(in the rows, 128 means zero)
One turn moves every row onto another: examples first, then more rows asked:
K_235: [127 128 136 126 107 163 148 143 139 137 135 143 111 135 147 120 135 111
 102 132  61 142 142]
K_95: [133 163 129 140 109 161 121 144 149 135 153 138 143 136 114 118 121  92
  97 133 129 151 131]
K_927: [133 157  99 141 111  61 132 123 145 121 145 150 133 126 123 125 135 124
 109 136  79 147 160]
K_944: [151 163 128 169 121  85 147 160 139 152 153 157 111 126 132 128 136 125
 136 135  78 130 137]
K_882: [142 145 117 130 103 166 156 137 127 123 144 135 113 145 129 129 126 125
 103 130  68 156 146]
K_891: [140 150 128 126 103 159 147 144 128 125 134 139 131 125 154 132 135 131
 104 141  64 141 125]
K_298: [126 157 137 142 110 158 115 145 152 139 152 142 145 132 122 116 121  89
  98 137 126 145 125]
K_523: [128 157 134 135 109 162 117 142 153 142 145 140 143 129 116 110 128  91
  96 129 126 144 128]
K_31: [146 132 145 145 113 144 139 149 153 152 148 150 125 139 115 143 123 111
 150 128 115 149 109]
K_937: [137 152 109 133 112  66 130 138 154 141 130 147 130 120 122 117 144 121
 106 132  76 141 174]
K_839: [104 157 143 120 123  89 129 140 147 137 138 148 173 143 138 128 134 109
 100 132  71 145 161]
K_781: [134 167 132 140 106 161 118 148 146 138 152 140 147 127 116 120 129  98
  97 132 126 144 126]
K_736: [115 169 125 123 120  92 133 129 141 125 139 139 182 147 129 132 122 125
 102 131  75 155 160]
K_858: [136 146 125 159 128  75 138 132 150 139 133 160 120 128 148 111 125 114
 140 140  84 133 116]
K_676: [122 147 111 147 113  61 124 128 155 136 146 154 133 123 133 121 129 119
 109 140  73 139 160]
K_831: [152 153 117 149 119  92 146 143 148 160 128 148 108 122 112 104 151 128
 134 111  79 130 145]
K_81: [145 132 139 135 113 142 137 138 151 145 137 150 131 133 118 137 129 113
 152 124 116 148  99]
K_231: [134 149 107 139 116  63 135 133 150 130 142 151 122 135 121 121 134 110
 106 138  82 152 177]
K_268: [159 163 100 151 126  80 148 123 139 123 129 148 121 138 127 114 122 128
 140 134  96 151 126]
K_428: [107 159 127 116 115  99 134 127 143 137 143 141 163 146 108 121 143 117
 100 111  69 148 170]
K_609: [131 133 114 122 106 161 144 116 139 121 125 135 124 137 143 114 119 127
 107 131  68 151 128]
K_915: [112 167 139 124 118  96 138 149 136 135 155 147 162 148 119 137 142 112
  97 124  69 149 173]
K_241: [149 126 140 135 116 144 139 142 157 150 132 147 124 141 112 133 125 107
 151 123 119 153 113]
K_871: [155 139 135 138 115 142 143 144 147 139 142 147 128 143 113 144 122 112
 151 128 122 158 108]
K_647: [136 159 112 149 110  66 130 145 150 142 147 148 134 122 127 129 132 126
 107 141  73 141 173]
K_992: [155 139 137 136 110 147 140 147 150 152 137 144 130 133 107 140 132 121
 151 119 115 149 110]
K_696: [107 154 125 128 120  96 134 125 148 133 146 141 165 160 116 124 115 114
 102 124  74 159 174]
K_769: [132 137 128 138 110 157 148 138 137 122 140 139 123 145 159 130 105 119
 106 151  68 154 134]
K_376: [153 144 111 154 128  88 151 133 152 146 130 148  98 150 113 103 119 112
 136 124  91 153 156]
K_63: [129 163 129 136 108 159 116 137 149 133 145 138 150 128 118 114 125  96
  99 132 128 146 120]

K_231 goes to K_927
K_858 goes to K_944
K_428 goes to K_696
Now find these:
K_63 goes to K_298
K_891 goes to K_235
K_241 goes to K_871

One turn moves every row onto another: examples first, then more rows asked:
K_8: [112 140 138  88 123 118 142 148  91 141 114 130 121 140 134 148 144 155
 168 123 114 169 148 142 142 133 120 109 118 126 122 138 114 146 155 197
 138 107 100 140 166 141 128]
K_656: [ 95 140 119 117 127 144 142 146 125 156 142 145 105 123 139 171 164 145
 156 147  96 140 118 117 134 129  96  82 132 114 139 131 122 133 137 149
 141 144 118 105 157 148 100]
K_28: [124 169 131  90 133 127 147 140 123 144 116 148 111 154 163 138 118 150
 155 138 116 127 155 127 132 139 118 127  83 126 109 139  96 147 126 178
 135 106 128 122 152 115 115]
K_244: [ 87 143 139  85 123 144 139 132 101 131 142 143 141 117 140 127 147 119
 129 144  84 152 123 137 130 145 152 149 142 120 104  99 111 148 112 154
 159 124 122 117 103 179 135]
K_583: [127 133 126  85 135 129 140 159  93 151 120 125  98 123 111 160 128 145
 165 112 126 156 160 139 141 147 128 107 132 139 131 121 143 146 146 163
 132 117  83 136 147 129 135]
K_740: [104 140 140  83 132 154 133 137  93 129 137 142 137 111 135 127 140 117
 125 130  89 149 133 134 136 149 163 142 137 130  98  92 116 141 115 144
 157 120 120 122 101 177 142]
K_524: [ 86 147 142  87 128 142 135 139  98 136 142 146 136 114 136 132 147 118
 120 137  90 151 131 132 126 150 165 138 146 122 112  96 119 143 108 139
 158 113 111 107  97 174 134]
K_181: [123 143 117 117 128 142 161 134 116 116 116 148 126 146 170 121 143 149
 157 169 107 147 153 101 148 134 125 107  95 114 105 123 111 129 165 147
 140 104 139 132 158 143 119]
K_775: [117 157 141 103 135 149 156 139 114 114 109 130 116 160 147 131 132 141
 165 127  92 144 146 122 138 146 113 122 112 121 102 126 104 109 155 184
 145 140 129 147 165 125 127]
K_841: [103 149 129 116 150 149 153 158 113 119 142 156 100 155 118 187 154 159
 151 146 117 119 131 128 128 152 130 104 136 111 126 118 164 114 135 165
 156 139 139 108 126 137 126]
K_926: [108 166 132 119 130 148 153 147 104  98 137 159 119 172 138 160 153 168
 159 140 115 135 150 130 124 151 142 114 112 104 109 122 116 122 149 186
 151  93 131 114 153 151 135]
K_614: [133 140  99 115 138 148 158 148 123 129 132 140  95 129 141 132 125 135
 157 158 122 139 175  98 138 152 136 105 118 123 123 103 141 139 155 102
 129 108 104 126 135 128 129]
K_916: [ 95 144 147  74 131 155 134 139  95 138 134 139 136 117 136 126 143 115
 127 139  92 143 138 129 134 152 164 134 143 124 103  87 106 140 117 139
 142 117 116 117 102 178 140]
K_312: [103 165 136  97 145 120 146 150 131 168 116 150  98 144 156 164 130 146
 135 146 118 118 138 122 129 140 118 111 100 124 135 139 135 131 111 162
 145 128 131 104 136 108  97]
K_427: [107 135 124 100 129 147 127 146 114 101 105 133 136 153 143 138 147 152
 145 128 106 138 151 100 110 131 128 100  85 117 126 138  95 116 160 178
 144 102 118 136 124 144 132]
K_763: [105 143 144  82 142 166 133 138 105 137 136 134 135 114 143 124 132 111
 121 138  94 136 132 134 135 158 159 144 145 124 100  89 115 139 118 138
 148 118 116 111 102 171 141]
K_722: [134 158 118 114 141 148 140 133 118 128 112 155 108 147 157 122 162 144
 144 146 118 147 159 116 148 135 129  97  91 135 109 106 112 128 167 181
 123  98 119 144 154 144 141]
K_49: [134 157 118 101 124 142 142 149 125 152 131 141 139 119 136 140 175 157
 118 163 125 135 120 125 119 132 126 131 133 121 127 151 137 130 130 166
 161 140 143 137 134 119 119]
K_974: [135 163 117  87 145 135 145 152 126 158 125 141  88 135 138 151 103 141
 151 131 129 116 164 124 130 154 122 127 106 139 121 123 128 149 117 139
 129 119 108 118 132 100 122]
K_384: [143 167 102  98 120 147 141 155 125 152 140 138 121 112 121 134 160 151
 120 150 140 136 151 120 108 150 146 136 141 122 139 135 136 140 125 136
 148 114 104 130 129 108 131]
K_885: [126 134 153  99 127 129 142 139 111 106 115 136 101 170 149 128 154 155
 139 141 100 126 136 104 134 131 132 126 104 119 112 138 124 114 158 187
 141 108 138 116 160 153 115]
K_761: [ 81 143 141  82 132 148 136 137 101 146 147 144 137 111 143 139 143 112
 122 151  91 146 138 131 134 145 160 146 146 115 102  94 122 145 109 140
 147 122 116 103 106 170 137]
K_157: [123 158 100 114 142 143 144 141 137 149 136 148  78 128 125 137 155 132
 149 151 130 146 171 110 129 148 131 106 124 135 144  98 143 142 149 136
 114 113  81 131 129 126 142]
K_57: [ 88 140 148  77 128 150 135 134  99 137 137 138 143 122 140 128 151 117
 128 148  84 145 127 135 133 145 154 138 144 120 104  96 103 141 114 150
 147 127 125 119 103 180 133]
K_284: [ 76 166 139 113 131 130 159 144 132 146 127 131  99 150 133 155 151 138
 158 145  98 145 138 115 120 147 116 115 142 107 149 133 134 106 126 160
 152 153 105 117 149 113 110]
K_581: [117 130 103  97 131 149 130 153 127 113 130 120 107 135 110 145 129 141
 159 127 120 133 168  96  99 145 124 114 111 126 143 122 118 136 150 133
 131 115  83 134 104 126 143]
K_778: [161 166 116  99 122 156 138 153 106 132 119 146 141 122 143 124 159 157
 114 138 132 137 146 122 121 144 150 126 115 126 108 138 114 128 142 162
 151 101 129 148 148 122 134]
K_663: [ 83 152 149  87 135 153 132 133 106 144 140 137 135 118 148 128 144 114
 117 148  92 140 126 132 128 154 159 141 147 113 114  95 113 136 114 142
 152 115 114 100 104 172 131]
K_654: [120 166 131 106 144 154 153 156 113 130 116 130  87 143 124 142 119 131
 154 108 115 137 173 109 126 168 141 113 131 127 125 104 131 105 139 136
 134 118  86 130 147 111 136]
K_356: [ 93 140 143  95 135 113 141 156  96 163 116 134 108 129 124 175 155 150
 150 125 117 159 139 135 138 135 125  92 133 124 143 138 150 130 138 178
 147 126  99 118 151 133 112]
K_79: [ 90 144 111 104 136 126 142 170 127 134 139 165  94 140 123 161 172 137
 162 136 101 148 131  93 143 105 136 120 121 142 128 132 147 134 111 165
 152 139 115 107 126 124 109]
K_938: [ 92 145 143  83 132 156 138 128 109 136 143 134 143 121 149 119 143 116
 129 150  88 142 127 137 130 149 149 152 143 116 102  99 102 146 120 153
 148 121 123 112 108 174 137]
K_316: [122 151 100 100 135 140 141 173 116 118 136 163  86 138 117 142 148 134
 168 114 116 150 163  91 141 120 155 128 113 151 112 115 130 145 120 147
 135 107  89 118 130 125 131]
K_986: [128 145 104 113 129 159 136 157 115 145 142 141  90 116 122 160 134 139
 160 118 113 140 158 112 131 149 120  87 132 125 131 106 117 142 141 118
 123 109  80 112 155 142 123]
K_527: [ 88 142 144  80 131 149 138 133  96 139 142 145 143 117 148 132 145 117
 124 151  87 146 134 131 140 141 154 147 139 116  90  98 115 144 115 149
 150 120 127 111 112 173 139]
K_770: [131 142 119 109 126 161 138 144 104 125 125 147 118 132 151 145 144 149
 161 125  98 143 140 120 146 131 107  86 104 124 101 121  90 133 158 164
 131 109 119 128 175 159 118]
K_873: [100 146 121 117 147 131 148 133 138 154 125 153  98 139 145 149 180 139
 139 174 109 146 129 118 143 126 110  95 117 128 140 119 147 124 150 174
 136 149 131 129 133 135 119]
K_413: [115 143 116 100 132 137 140 165 112 110 122 169 110 154 140 140 166 141
 163 124  99 153 141  94 153 102 142 122  96 145  96 131 116 134 129 186
 146 115 127 126 146 138 120]
K_537: [ 83 143 146  79 129 147 134 137 101 145 140 138 135 117 134 132 149 116
 127 148  89 144 133 131 129 150 161 134 151 118 113  90 109 142 109 139
 146 125 113 110  99 175 133]
K_923: [126 155 108 108 131 155 155 150 117 103 158 146  94 156 105 164 133 158
 178 141 126 128 165 131 119 165 132 132 134 116 117 107 136 145 144 152
 138 114 108 123 129 132 150]
K_462: [142 135 127  95 126 136 140 148 115 110 135 125  73 155 116 124 131 145
 148 127 121 125 172  99 121 151 141 140 122 127 125 120 130 136 150 141
 122  99  90 115 147 140 132]
K_634: [ 94 139 116 122 138 130 162 142 133 148 127 147 109 133 156 151 157 143
 143 182 108 141 136 100 139 135 121  94 121 111 139 126 153 122 147 125
 149 134 133 111 136 131 103]
K_330: [110 127 138 101 135 122 143 147 127 139 138 128  74 154 116 153 154 144
 135 153 107 119 132 101 124 137 124 127 140 121 143 135 166 121 137 153
 140 145 119 101 135 137 107]
K_566: [ 95 143 140  81 134 154 135 138  94 140 143 143 137 114 144 130 137 114
 123 142  93 145 144 131 138 145 163 149 138 118  92  90 116 144 117 140
 146 111 117 111 110 171 143]
K_506: [ 90 124 122 102 142 140 129 154 131 128 117 128 119 138 124 167 156 146
 138 146 105 130 130  99 108 131 114  94 113 118 150 137 140 112 144 157
 153 149 123 124 100 131 118]

K_581 goes to K_427
K_614 goes to K_181
Now find these:
K_157 goes to K_722
K_537 goes to K_916
K_316 goes to K_413
K_974 goes to K_28
K_654 goes to K_775
K_524 goes to K_740
K_330 goes to K_462
K_527 goes to K_761
K_583 goes to K_8
K_986 goes to K_770
K_923 goes to K_926
K_778 goes to K_49
K_763 goes to K_938

